Rotation paths and how fast each direction turns (degrees each step):
Each turn is a multiple of 5 degrees from 10 to 175, or 0.
Each row of a path follows its step; steps can be skipped.
Path 1:
step 0: [ 13  40 -33 -13  25  13   2  23   3   6  -1   6  14   4 -15  -8  31 -12
  -2 -18 -17  -9 -11 -51 -13  17 -28  34  22 -11 -16  13  -2  12 -24 -11
  22  11   4  -2  10   3  -3   4  21]
step 1: [ -5 -15  -2  -6  15   9  -2  -4 -10  11  42  -1   2  24 -16   6  16  -8
  29   1   7   7   9 -23 -17  11 -56  18 -15   7  22 -21  21 -11  -1  26
  23 -17   2 -19 -23  18  10  17 -23]
step 2: [ -5  11 -16   7  -3  -5  34  26  29  13  21   6 -13 -12 -15 -15   0  24
  31  -5  10  -4  -1 -38  37  -6 -22  -6  16  19  18 -12 -11 -22 -15   1
  11  14 -10  -6   2 -47  20  12   6]
step 5: [ 11 -22 -14   4   2  18  13  38  32   8  -2   1  -4  -3  -6 -20  18   2
  -8  -7  21   5 -17  14 -40 -17   7 -13 -13 -25  33  10 -24 -20 -25  40
   4   3 -16   9  18 -29 -14 -10  -4]
step 6: [-29   6 -17  -9  30  24 -33   1   0   5 -10   5 -28   7  25 -27  16   4
  10 -13   4   5 -20  19 -25  -9  -5 -24  17   0 -29  -1   0 -29 -26   5
 -17  -7   1  23  -7   4  38  -2 -32]
step 8: [  3  31  -9  23  -9  -2 -11  12  36  -8  12  -7 -15 -19  45 -21  -4 -19
 -14  -2  -4   7  30  18  -2   5  12  -3   1   9  13   1  -9 -16  18  30
 -11 -36 -43  17   6  13  18   9  -9]
step 9: [  7  40  -6   1  26 -11 -30 -20  28  -5  -7   6  -9  -3  38  17  -4  10
   5  -5 -30  15 -35  -8 -22 -13  29  19  37  -4   9   0 -15 -22  -3 -13
  15 -19  13 -11  11  10 -11  -3  20]
step 12: [  9  21 -11  -1  -3  19   2 -20 -19  36  -7  23 -10  28   6   5 -41 -10
 -25  20  -8   9  -9 -23 -17   5  10   8  -8  21  -3   5 -11   9 -20  30
  11 -12  25 -28  22  40  -5  12 -19]
step 14: [  8  26  50   9  -8   2  16 -14  18  21  -2  36  30  -5 -14  21 -12  33
 -16  -8   1 -12  -9   1 -10  12   1   2 -32 -12  32  -9 -20 -17 -23  33
   4   2  -7  -6 -13  -9  -6   3 -13]
step 19: [ -7 -16  10  26  19   5 -22  10   1  19  11 -11  29  14   0   0  33  -2
  -9 -24   5 -14  18  -6   3  18  11   5 -14  18 -12   2  37 -16  41  22
  -5   4  -9  10 -33  30  -8 -11 -36]
[ -4   2   8  -6  -7   2   0   1   1  -3  -6   1  -6  -6  -4  -2   7  -5
   2  -6 -17   4  -1  -1  -3   4   6   1   1   2   7   2   1   9   1   9
   6   2  -6  -4   3   7   2  -7   7] | 80
[ -1  -1   2   7  -9   3 -11   7  -3  -5  -3   7   0   2  -7  -1   2   0
   9   7   3  -5  -3   2   7  -7   1   4   1  -3  -1  -9  15   1  -2   1
   6  -7  -1   3   0   4  -9   2  -1] | 120
[  0  -6 -11   0  -5  -7   6  14   9  -2   2  -5   5  -1  -9 -13  -9  -3
  -4   3  -4  -1   2  -1   3   2   5  -3  -4   4  -5   6   3  -1  -4  -3
   2  -2  -4   0   5  -2  -4  -4   4] | 135
[  0  -5   4  -8  11   4   2   2   0   4  -5   8  -1  -8  -1   6  -8  -4
   3  -3   3 -10   0  -2   1  -1  10   4 -11   7   4   5   5   4   6 -10
  -2  -4  -4   5   0   1  -1   2  -2] | 10
[-10  -8  -6   8   2  -1  -5   2  -4   4   5  -8  -5  -9   3   7  -3   0
   0 -11   4   2  -4   2   0  -6   6   0   4  -4  -4   6   7  -5   1  13
  -6   0  -3   3   0  -3   0  -4   8] | 25
[ 7 -1  4  4  2 -1 -3 -2  0 -8 -6  0  4 10 -9 11 -1  6 -9  2 -2  7  7 -5
  5  0  9 -9 -2  2 -3  3  7  6  3  3 -8  2  4  1 -8 -3  3 -5  3] | 10
[ -8   2  -3  -2  -1  -2  -1  -7   0  -9   0   0   0  -2  -8   5  -3  -4
  -6  -1  -4   4  -8  -1  -6   1   5   7   3  -2  -6   5  -1   0 -14  -4
   2  -6   3   5  -7   4   6  15  -4] | 125
Path 2:
step 2: [  5  -8   6  11 -13   6  40   6  -6 -16   5  -9   5 -28   4  16   5  23
 -14  10 -32  10  -2   3  -6   2  25  -4   1 -23   3   5  24  11  -9  35
 -36   6  56  25 -25  -6  15   7   3]
step 4: [  1   7  -9  15 -20  -1  18  62  -8 -12   4  -4  11 -22 -16  -1 -15  12
 -23  10  13  16 -13   6  24  -5  12  25  -3 -20  -8 -43  18   9 -13  51
 -10  14   9   4  -5   3 -12  -9  12]
step 5: [ 10 -20  12  47  -8 -18  28  48   9   8   1   8  -4 -16 -27 -22  -1  -4
  16  13   7 -14 -29  -4  -6  26  22  20  -6  -7  14 -38  20   6   7   8
 -24   0  12 -13 -21 -11   2 -26  -1]
step 9: [-14  18 -20  28  10 -20  17   0 -13   0   1  16  -3 -18  -7  30  26  24
   8  -5 -29 -14 -14 -14 -19  13   6  -9 -13 -10 -31   8  33  -3  26 -17
 -19   8  32  11   9 -33  27 -17  11]
step 10: [-31   3 -18  21  12  -3  -1  -5  -4   4 -10  16  13  22  12   7 -18  11
  16 -20 -35  12  12   0 -14   5  32 -28 -17 -14  -8  31  18 -26  34  11
   0  15  48 -12 -10 -16  16 -22  -7]
step 11: [-16  23 -20  -1   0  -7   6  25 -34  -5  -5  -1   6   0   0  22 -17  50
 -13 -17 -23  27  13  23   7 -20  23  -4  -8 -18 -28  15  25 -15  13  31
 -12  17  28  12   9 -18 -15  10  -1]
step 12: [ -7  -5   1  33   4 -24  12   6 -23  -8  -6   7  -3   1 -26 -36  -8  23
   7 -13 -12  12  -9  31  -8  10  24  14 -23 -15   2  13  21   2  14  28
 -35  19  34  20   4  -9 -30  -7 -30]
step 14: [  1  -9  28  13  -4  21   6  35 -16  -4  14   5  20   3   0 -15 -19  16
  19   7   3 -10 -17  27  30  -9  37  15  25   0  -6  -2  24  -9  25  22
 -41  16  15 -18 -33  12   7 -13 -13]
step 16: [ -7   6   8  11   0 -16  21  41  -6 -17   7  -6 -12 -50  -8  -3  27   1
  15   3  12 -32 -21   1  17   6  25   4  -5  11 -14 -23  18  13   3 -25
 -43  21   7  15  -6  11  17 -27  -3]
step 17: [-23  -5  -4  21  -6   1  -9  24  23  -6   2   9  16 -25  17   1  11 -31
   8  -5   4 -23   0 -21  12  16  26 -18 -19   7  -8  -1   4 -15  10 -14
  -7  30  33 -13 -18  12  32 -61   2]
[-8 11 -5  3 -5  5 -4  4 -7  4 -2 -3  1  3 10  5 10  4  1 10 -4  4 -2 -4
 11 -3  0 -2  0 -7  3 -4 -2  7 -9 -2 -5  2 -4  3  2 -5  0  7  0] | 155
[  4  -4   2   3  -4   3  -8   2  10  -4   0   4   3   2   0  -7   1   8
   1   6  -7  -1  -5  -1  -2  -1  -6  -7  12  -8  -2  -2   1  -5   8  -3
   1  -4   0  -6  -8 -12   3   1   9] | 85
[ 12  -5   2   0  -3  -7  -7   3 -11   0  -5   1   2   7   1   0   3   9
   2  -2   1   8   5   4  -3   7  -5  -1   1   1   6  -6   4   6  -3  13
   2   4   4  -5  -8   4  -4   3  -1] | 40
[ -7   3   5   8   0   6   2  -3  -3   4  -1   4   5  -2   7   6  -2  -7
  -2  -3   1   3   1  -1   4   1  -2  -9   6   1  -9   3  -5   4  10   8
   5  -2  -1  -3 -11  11   8   3  -4] | 100
[  2   4   7  -6   4   0  -7  -2   4  -2   3   9 -13  -1   7   0   8   8
   0   2   2  -5   3  -4   2   0   1  -3 -11   2   0  -5   1   0   7  -3
   1   6   2  -8   7   8  11   1   3] | 40
[ 5 -2 -7  0 -5  2 10  8 13  3 -2 11 -1 -3  6 11  6 -3  4 -7 -5  4 -6 -3
 -6 -1 -2  5 -4 -4  4 -6 -3  0 -4  5  3 -5 -7 -5  0  3 -3 -5 -1] | 25
